Each row of R is roughly a mix of the hidden directions of one of a few groups.
R:
[[  0   3   9  -2  -6  -3 -14  30  19 -49  -2  16]
 [  0 -20  -3  -9  -9  -1 -25  23   4 -51   2   3]
 [-37  16 -28  14   3 -25  -1   4  22  -1   2 -23]
 [-15  16 -27  31 -11 -27   3 -12 -12 -12   3 -29]
 [  7   7  11  11  15  18  32 -21 -12  29 -26  15]
 [  6 -16   5  15  10   9  26 -34 -18  34 -17  -2]
 [ 25 -16  27 -30  20  18   3   7  -4   5  -7  30]
 [ -2 -25  -8 -24  -4   2 -30   6  12 -42  12  -7]
 [  0   6 -12 -12 -14 -17 -27  26  10 -34  28  -6]
 [-26   1   4 -23 -17  25 -27  29  15  14  12   4]
 [ 43  -7  12   6  -8  13   7 -16 -36   3  -4  20]
 [  9 -42 -12   8   9 -20 -13 -11 -11 -15  21 -26]
 [-10  38  13  -6  -8  23  17   8   6  21 -22  24]
 [ -1  14  12   1 -19  18  25  22  -5 -15  38  21]
 [  6  13   1  16   9  -2  17 -28  -2  48 -18  -5]
 [ 11 -22  11  12 -18  -9 -11   6   8 -51  -2  13]
 [  4  -1  15  22 -10   8  22  31 -14 -30   7  29]
 [  0  -9 -25  -9  13 -23 -20  10  -2  -7  36 -30]
 [ -4  -1 -10 -31 -22  12 -16   2  12 -25  39  -4]
 [ -8  10  -1 -14 -15  -9 -29  31  22 -35  11   4]
 [  1  10   6  -4  -8  17  29  10   2  -9  50  17]
 [ -2   0  -7   2   9   5  15 -30 -14  51  -3 -13]
 [  5  -9 -14   6  13 -19 -26 -19   9  10 -42 -21]
 [  5  13   1   9   2   4  17 -33  -3  50 -10  -5]
 [ -8  44  -1 -15   3  19  14  12  -6  34  -4   9]
 [  0 -16   4  -2  -6  -9 -21  28  10 -50   8   1]
 [-18 -23  20 -23  13  -3   7  34  27 -12  11 -13]
 [ -4 -24  -7   0   3 -22 -25  16  16 -39  18 -15]
 [ 28  -1  -9  29   5 -15  25 -31 -25  -6  -7  -5]
 [-30  -4  -4 -15  29 -23   8  23  31  -8   0 -12]
 [ -2  20   9  15   3   3  37  -8 -15  42   5  11]
 [  4 -24 -14 -16   3  -2 -31   1  21 -41   6 -12]
 [  2  12 -29  33   2 -30  18 -20 -19  -3  -4 -14]
 [  6   5  14  36  12  -5  23   1 -16  22 -34  13]
 [-27  18 -12  24 -27  -6 -16 -10  20  -9   7 -29]
 [ -1  17  10  15  -1   3  29 -14 -18  47  -7   9]
 [  6 -11  -8   8  18  -1  14 -36 -15  42  -3 -14]
 [-16  -8  18 -37   9  18 -16  29  24   5   3  12]
 [-16  20 -29  33 -20 -18  -3 -15  -8  -3   3 -25]
 [  2   6  29  30   1   7  24  23 -21   2 -19  23]
 [  2  -4  -7  13   9 -15  -7 -24  -7  32 -44 -10]
 [ 18 -16  25 -32  14  27  -3  10   0  11  -4  30]
 [ -4  -1  10  -4   2  -1 -15  34  18 -48  -5  11]
 [  2 -20   3  -3  -9   3 -23  23   4 -52  -2   6]
 [  2 -22 -13 -17  -1  -2 -30   6  19 -44   9  -9]
 [ -2 -17  -8  -8  -1  -9 -32  21   9 -47  -7  -5]
 [ -4 -17  -3  -9 -17 -16 -38  14  12 -34  17 -10]
 [  0 -26 -10 -15  -6  -4 -34   9   8 -44  -4  -5]
 [ 12  -7 -21  24  25 -24  38 -19  -7   6  -7  -4]
 [-33   5   7 -13 -15  11 -24  24  36   4  12  -7]
 [-42   6 -12  -7   5 -17  -6  24  31  -5   7 -19]
 [  1  19  18  21   6   6  37   0 -15  35  -1  14]
 [ 38  -4  20  -9   3  22   0 -20 -23   3 -12  28]
 [ -1 -16 -24  -8  12 -18 -14   4 -14   5  36 -35]
 [ 14 -18  27 -36  22  16   1  18   4   3  -4  26]
 [ 15 -35 -17  13  10 -21   2 -14 -17 -10  25 -25]
 [ 14 -17  32 -32   2  28  -9  17   3   5   2  23]
 [ -2  -8  -1  -6  -5  -1 -16  32   7 -51  13   5]
 [  4 -16   9   4 -11   8 -16  27   0 -51  -5  12]
 [  3 -20  -9 -15   2  -1 -28  11  19 -46   8  -8]
 [ -4   8   3  -1  17  15  17 -24 -10  48 -19  -1]
 [ -7  14   4   1   5  15  22 -23  -8  49 -18   3]
 [ 14   7 -18  41 -16 -13  14 -30 -19  -1   0 -13]
 [ 11 -18  30 -36  21  21  -1  14  11   1  -5  21]
 [ 34  -8  22 -20   1  24  -5  -3 -23   6  -6  31]
 [ -2  20  18   6  10  23  27  -6   3  17 -35  25]
 [ -2 -22  -6 -17  -6  -2 -35  12   9 -44  -4  -7]
 [  0  16   4  13   5  -2  22 -21 -11  50 -14   0]
 [-15  15 -24  35 -14 -21   4 -20   1  -9   2 -30]
 [ 22   6 -18  32   5 -22  23 -28 -23  -1  -8  -2]
 [-25  16 -26  30 -21 -18  -3  -6   5  -5   7 -30]
 [ -1  -6 -23 -14   0 -19 -25  12  -7  -5  38 -29]
 [ -6  21 -23 -24   0 -13 -26  20   4   5  33 -18]
 [ -3 -14  -7 -16  -6  -3 -24  24   9 -48  14  -1]
 [  2   9  14  13   8   7  22 -22 -12  48 -16   2]
 [ -2  15  11  -1 -12   2  -3  34  18 -43  -5  22]
 [ -7   2   5 -16 -12   8  -2  31   2 -38  36   8]
 [ -3 -11 -21 -13 -10 -19 -29   6  -7  -2  36 -30]
 [-37  19 -30  13  -4 -24  -7   6   8  -6   4 -27]
 [  4 -25 -18  -6   4 -15 -35 -19   8  -9 -32 -17]
 [ -1  27  15  16   1   8  38   4 -11  32  13  13]
 [-22  19 -25  30 -19 -19  -5 -14   3  -8   3 -30]
 [ -5  37  17  -4 -13  19  13  12  12   2 -24  32]
 [-11  28  22  -6  -7  25  10  11  12   7 -32  29]
 [  0  -7  13   4 -13  -4 -14  21  21 -50  -7  16]
 [ 18 -17  26 -35  19  20   0  15   0   6  -4  28]
 [ -8  26  -2 -19  -6  -1 -21  39  16 -28  12   6]
 [ 23 -19  28 -32  17  21   2  11  -6   3  -4  27]
 [ 27  -8  26 -24   9  27  -5  -1   0  13  -7  35]
 [ -6   9 -21 -20   3 -18 -30  20   8  -7  33 -21]]
Here is one row from each group, named. Which group is each of the other rows in?
[ -2   6   1   1   3  14  18 -28 -17  50 -12  -3]
<54>
[-36   7 -25   9  10 -30   7  14  20  -4   4 -25]
<112>
[  1  16  20  15 -14  17  32  23 -12  -7  23  26]
<126>

[ 10   5 -23  34  -2 -22  20 -25 -25  -7  -3 -18]
<112>
[  3  25  19  23  -1  11  38   5 -11  28   6  16]
<126>
[ 11 -29  31 -31  15  13   9  26   8  -3   5  12]
<112>
[  7  -5  -5  12  23   5  28 -30 -17  38  -8  -7]
<54>
[  0 -47  -1   2  -6  -6 -17 -19 -21   7   9 -28]
<54>
[ 16  11 -15  38 -21  -8   7 -33 -22  -2  -1 -11]
<112>
[ -4 -11  14 -38  37  -3   4  25  14  -1  -7  17]
<112>
[ 20   8 -19  31   4 -21  21 -30 -25  -1  -8  -3]
<112>
[-11 -13  15 -39  25  11  -4  27  22   4  -2  15]
<112>
